In the rows, 128 means zero.
One turn sends every row of this set to another row. A few are shown first. Where does it send the rows asked after them?
k_173: [161 111 114 116 129 143 117 102 116 104 138 122 118 117 169 140 124 147
 102 147 149 106 134 143 120 159  96 154 154 138 122]
k_441: [ 98 125 165 122 127 142 121 129 145 169 106 147 155 103 110 107 126 127
 149 150 151 126 131 162 107 113 126 124 118 130  93]
k_103: [135 117 128 118 148 117 117 153 142 150 136 126 105 122 126 108 125  83
 159 110 106 124 141 161 137 125 140 147  95 144  93]
k_279: [156 113 158 100 135 130 119 132 178 156 160 108 132 112 112 115 105 114
 121 132 123  95 146 109 151 161 112  96 121 111 127]
k_471: [127 149  77 131 135 129  98 120 114 128  93 129 146 131 133 126 137 130
 116 131 126 109 100 129 132 107 157 116 125 119 114]
k_556: [150 124 101 111 106 174 122 104 105 134 132 131 112  94 118  99 143 133
 141 115 149 102 112 156 119 138 112 161 150 147 128]
k_451: [130 119 116 153  97  92 144  95 137 100 151 160 146 122 113 109 143 127
 126 116 135 109 141 144 134 152 136 149 117 171 144]
k_357: [150 145 125 116 144 114 127 127 137 119 127 126 105 150 159 119 127 107
 171 128 137 143 114 157 120 130  66 140 116 121 107]
k_466: [121 126 133 137 123 174  95 119 143 149 163 145 146 105 120 165 146 108
 163 147 123 139 140 152 139 120  98 136 149 133 129]
k_777: [112  91 155 123 113 110 156 110 102 107 144 122 131 147 126 129 117 129
 152 134 122 132 146 115 100 166 100 131  89 123  91]
k_914: [152 142 133 125 122 111 117 153 132 117 134 146 141  76  98 135  99 145
 178 126 144 107 128 106 109 128 112 148 127 131 151]
k_239: [142 105 167 129 158 166 143 122 141 124 122 143 130 179 112 129 147 147
 155 139 113 135 149  98 131 125 106 122 149 108 132]
k_443: [136 118 138 138 126 131  99 161 134 130 125 110 123  96 151  97 149 131
 163 144 130 141 147 102  98 146 135 132 132  97 150]
k_973: [137  93 139 113 127 112 106  95 121 152 135 151 135 120 117 126 109 136
 129 164 123 113 156 129  95 129  91 118  84 147  97]
k_968: [130 128 134 102  98 133 129 118 120 108 132 101 156 148 140 131 156 127
 109  92 149 163 112 107 141 148 132 160 114 128 123]
k_293: [124 143 141 120 104 103 113 130 136 112 138 137  99 114 117 111 123 142
 122 172 122 124 163 131 165 113 138 111 134 167 141]
k_259: [154 153 115 146 147 140 117  92 133 119 126 121 149 109 160 141 114 137
  99 149 155 120  93 139 120 112 126 132 141 123 124]
k_106: [128 116 160 151 134 113 134  98 119  71 114 153 127 131 137 122 147 125
 124 121 151 155 139  94 133 133 127 140 108 143 127]
k_494: [117 127 146 122 164 147 185 143 144 137 151 123 132 118 130 104 130 144
 128 133 141 107 142 116 146 104 114 175 132 146 143]
k_910: [141 140 136 124 117 172 155 101 147 148 103 124  92 115 125 114 124 134
 163 103 117 117 176 139 141 142 113 147 117 156 131]
k_799: [135 151 119 103 115 121 145 125 140 169 117 138 162 117 137 129 133 144
 130 153  78 142 135 109 145 136  83 142 100 112 123]
k_326: [105 115 127  57 107 150 125 149 136 140 136 102 130 104 112 123 148 136
 144 119 141 120 137  93 136 140 136 111 127 115 122]
k_907: [178 104 132  93 123 122 151 118 121 110 145 119 130 140 148 129 120 142
 138 123 139 135 118 139 109 182  91 156 105 136 105]
k_827: [161 129 140 123  95 124 111 137 166 150 142  98 143 114 134  93 140 142
 137 146 124 138 125 155 146 145 149 124 112 143 168]
k_515: [153 122 135  97 120 139 106 108 123 130 133 121 142 144 107 133 142 133
  53 129 135 117 151 109 133 160 122 127 119 140 114]
k_769: [112  89 156 143 116 133 153 114 119 109 172 131 164 158  80 134 125 128
 157 119 132 104 137 128 133 132 122 118  97 147 122]
k_762: [140 116 108 138 154 127 124 130 145 109 134 149 154 114 109 125 153 109
 127 108 127 104 153 126  70 143 119 101 113  98 129]
k_421: [111 139 114 130 125 104 129 128 159 144 135 118 105 124 104 139  77 130
 161 160 142 116 136 121 148 171 102 124 145 130 144]
k_188: [147 141 108 124 111 129 139 131 128 140 130 147 131 134  93 141 155 146
 132 113  69  97 135  93 138 120 125 141 115 163 108]
k_851: [127 101 108 157 117 122 135 112 169 112 120 129 144 157 132  92 136 113
 145 109 139 129 135 164 117 169 130 116 123 107 152]
k_889: [161 156 104 146 130 148 112 120 134 131 117 142 154 156 110 110 159 121
 139  99 101 102 138 117 144 117 142  89 120 123 116]
k_864: [112 120 107 158 119 133 136 126 143 140  94  99 134 146 128 105  99 138
 131 116 113 141  95 135 167 111 139 129 117 130 107]
k_307: [161 114 117 105 136 156 107 162 144 144 128 181 127 149 111 106 125 135
 136 162 122 143 127 126 153 132  88 143 148 130 121]
k_235: [134 121 149 159 185 140 134 104 128 133 130 112 141  81 142 112 157 129
 109 138 125 106 133 137 141 114 123 118 131 132 121]
k_811: [118 141  77 116 113 139 123 125 126 112 127 138 152 135  78 152 100 129
 124 108 153 119 129 137  91 130 114 123 138 117 125]
k_133: [116  82 124 130 128 164 129 118 123 140 130 117 128 112 128 126  91 125
 122 145 100 135 123  97 151 109 124 163  90 111 146]
k_695: [137 154 122 128 158 127 121 114 148 110 136 114 139 168 108 165 103 114
  93 133 144 141 140 137 138 140  95 107 137 116 124]
k_853: [110 125 120 155 128 156 147 121 137 128 143 132 145 187  89 109 162 132
 157 124 133 111 149 122 147 141 133  95 137 142 127]
k_255: [113  88 124 109 108 140 132 113 130 159 187 109 175 159 112 138 118 135
 154 134 128 135 125 143 128 126 119 152 139 126 128]
k_551: [136 157 154 101 120 141 138 131 142 101 146 127 115 110 112 136 118 124
 163 126 140 168 122  96 150  96 132 105 120 134 128]

k_494 goes to k_133
k_811 goes to k_762
k_326 goes to k_279
Now these:
k_556 goes to k_235
k_173 goes to k_259

